Rotation paths and how fast each direction turns (deg/step)
Each turn is a multiple of 5 degrees from 10 to 175, or 0.
Each row of a path follows its step; steps can be skipped.
Rotation 1:
step 0: [ -6   0   2   0  -2   3   1  13   4   0  13  13   2   9  -6   6 -15   0
  -1   6  13   7  -1   5   6  20   1  15   3   0   8  -3 -11  -5   7  10
   2   3  10   7   0  -5  -2 -11  -4   6  -3]
step 1: [  5  -1  12  -6  -2 -13  -1  -3 -28   6  -1   1   5  -3  -4   0   8   2
   0   0 -12  -3 -10   5  -9  -1   1   7  -1  -7  -6   4  -7   0  -2   0
  -1   2  -6   7  12   4 -10 -13 -13  -4   2]
step 4: [  5   2   2  -9  15   4  -7  -9  11 -11   1  -9   2  -3 -10   0   5  -9
 -15   0   9   0 -12  -2   0   1   4   6  -6 -12  -3   5  -7   1  -2  11
  12   4  -3  -6  -8  -1   9   9   5   7  -9]
step 14: [  4  -6   7   3  -7  -3   9  -4  -4  -4   0   3 -13   5  -1   8   8   9
   6   6  -6   3  10  -4  -7  -2 -14 -16   4  -9  -2   6  10  10   1   7
  -3  17   5   7   2   2 -11   1   4  14   0]
step 16: [  9   0   9  -1  -8  -4   1   3   2  -3   8   2   8  -1  -1   1   9 -11
  -8  10  18  -6   0   4  -3  -1  -8  -2  -9   5  -1   0 -12 -11  -4  -1
  19   2  -8   5  -1 -15   2  14  -1   4  -8]
step 17: [-10   2  -2  12   2  -3   1   4  -2  -7   1  11  -2  -7   2  -4  -2   7
  -6   1  -2 -12  -6  -3  -4  16  17  12  -9  -8  -5   2   1  -3   3   8
  -5 -11   0   7   1  12  -5  12 -14   8  -4]
step 18: [  1 -13   0   1  13   0   5  -3 -10   6   2   2   4  -2   3   0  -4  -7
  14   2   5   0  -7   1  -1 -12   5  -9   8   4  -2   0 -18   4  13   6
   3  -3  14  -8  -1   5 -19  -6  -8  -6  -2]
step 19: [ -4 -13  -3  -3   4  -4   3  -8   9   7  -5  -9 -10  -6 -15  -1 -10   2
  -6  -4  -4   9   7 -11  -8   2   0   4   8   4  12   3   4  -4 -15   2
  -1   7 -10   5   4  -9 -13 -10  -9   4   6]
step 21: [  5   0  -3  -1  -3  -6  -8  -2  11   6   0   4  16  14 -12  12   0 -11
  -3   7  -3  -3   5   0   7   2  -8   5 -11 -20 -12   7   5   2  -9  -2
   2  -7  11   1   7  -5  -1  -1   3   7  -8]
Directions:
[ 5 -1  0  1  1 -4  0  3  2 -2  0 -2  4  3 -1 -2 -3 -4  2  0  1  2  1  1
 -3  1  0  1  4 -2 -2 -3 -3  1 -2  0 -1  1 -4 -3 -2  1  0 -2 -1  0  2]  120
[-1  1 -1 -2 -3 -1  0 -2  3 -2  0  1 -2  2  1 -1  2 -2  1 -1  3 -3  4 -2
 -2  1  1  2 -1  5 -1 -6  2  1 -1  1 -1  6  0  1  2  2 -2  2 -3 -1  1]  125
[ 2 -1 -1  3 -4 -4  3 -1  2  2 -3  1 -3 -2 -2  0 -2 -3  1  3  0 -1 -2  1
 -2 -2  0 -1  2  1  3  3  3  2  3  1  1  0  1 -2  2  5  2 -1  1 -2 -1]  90
[ 2 -1 -1  1 -3  0  0 -5 -1  0  1  2  3  1  0 -5 -1  5  2 -3  1 -3 -1 -1
 -1  3  0 -2  0 -2 -5  3  0  2  2 -3 -1  1  1 -2  1 -1  0 -1 -2  0 -4]  90
[ 2  1 -3 -3  1  3  1  3  0 -2  3  1  3 -2 -1  1 -3 -3  0 -1  1 -2 -1 -1
 -1 -2 -2 -1  2 -2 -1 -1  6 -1  1 -3  3  0 -1  1 -1  3  1  6 -2  1 -2]  60
Rotation 2:
step 4: [-14   3   0   7  -6   5   3  14  17   5   1   8 -14   2 -10   3   6  -3
  17   2  -8  -1   7   4  -3   1   3  -1   5   0   0  -8  -3   6   7 -13
   3 -13  -5   3   7   9  -2  -7  -1  -3   7]
step 7: [-14   0  -3   0   4   5   1  20   5   4   1  14   0   4  -6   2   8   6
  11  -1  -5   6   0   4  -9  12  -3   0   2   3  -4 -12  -2   9   4 -13
   7 -11  -8  -1   4  -5  -6   1 -11   4  13]
step 11: [ -5   6   9 -11 -10   2   0   2  -8  -8  -3  -3   1 -11  -3 -13  15  -2
  14 -10 -10   3   0  11  -1  -3  -4  -5  -6  -1   8   2 -11  -4  10   4
   6  -5  -2   2  -4 -13  -8  -7   4  10   8]
step 12: [ -7  -2   6  -6  -1   7   7  10  -1  -9  -7  -3  -2   0   0  -6   5   1
  14   0  -8  -2   7  -2  -6  14 -13  11   9   5  12  -7  -5   7  -4  -6
   9  -8  10  -7  13  -3   4   3   7   6  14]
step 13: [-13   3   5  -1  -1  13   6   9  -2  -1   6   1   8  -3  -5   2  13   5
  -1 -10   8  13   5  -7   1   5 -15  -3   5  10   3   6 -13   3   3  -3
   8 -10  -7   1  -3 -10 -12  -2  -7   9   7]
step 14: [ -6  12  13   0 -11   0   8   7  -3  -5   0  -7  -2 -11  -9  -7  12  -2
  11   1 -11   3   4  -9   1  -3   2  -2  -4  -1  16   4  -8  -5  13  -8
   0  -8  10  -5   0  -7  -2  -8   5   9   9]
step 17: [-12   7   7  -2   0   0  21   7   1  -2  -7   0  -7  -4 -12  -5  10   2
  18   5  -8  -2  -1   2  -7   8   1   0  -2  -1   3   1  -8  -5  21   0
   3  -4   6  -7   0  -1   3  -9   9   2   2]
step 19: [ -9  10  -2  -6  -1   6   5  10   5  -5  -5   0   3   2  -2   2   7  10
   0   7  -6   4   7  -6   1  -2   1  -8  10   4   1   3 -16 -11  18  -8
   3 -13  -3   8 -11   6 -11 -11  -1   2   7]
step 22: [ -4   2  -1  -9   3   3  -3   6  10  -4  -6   5  -6  -2   5  -5   9   1
  11   8 -12   9   9  10  -8   5  -1  -3   8  -2   9  -3  -6 -16  11  -9
   5 -13  -4  -1  -5  12  -9 -11  -1  -1   6]
Directions:
[ 0  3  0  0 -1  4 -3 -5  1 -1  0 -2  1 -1 -2 -2  1  3 -1 -4  1  2  1  0
  4 -4  1  2  1  1 -3  2 -1  2 -2  4 -1 -1 -2  2 -1 -2  0 -3 -3  3 -2]  140
[-2  2 -2  3  3 -1  1  1 -1  1 -1 -2 -4  3 -2  1 -2 -3  1  0  0 -1  4 -1
  1  2 -4  1 -1 -1 -3 -2 -1  8 -3  0  1  0  0  3  3 -1  2  1 -2 -2  2]  130
[-1  2 -2 -2 -1  1  1 -1  1 -2  1  3 -5  1  1  3 -1 -1  4  4  4 -1  1 -3
  2  3  2  1  1  0 -3  6 -3 -3  2  1 -1  0  4  1 -1 -1  0  0  0 -1 -2]  20
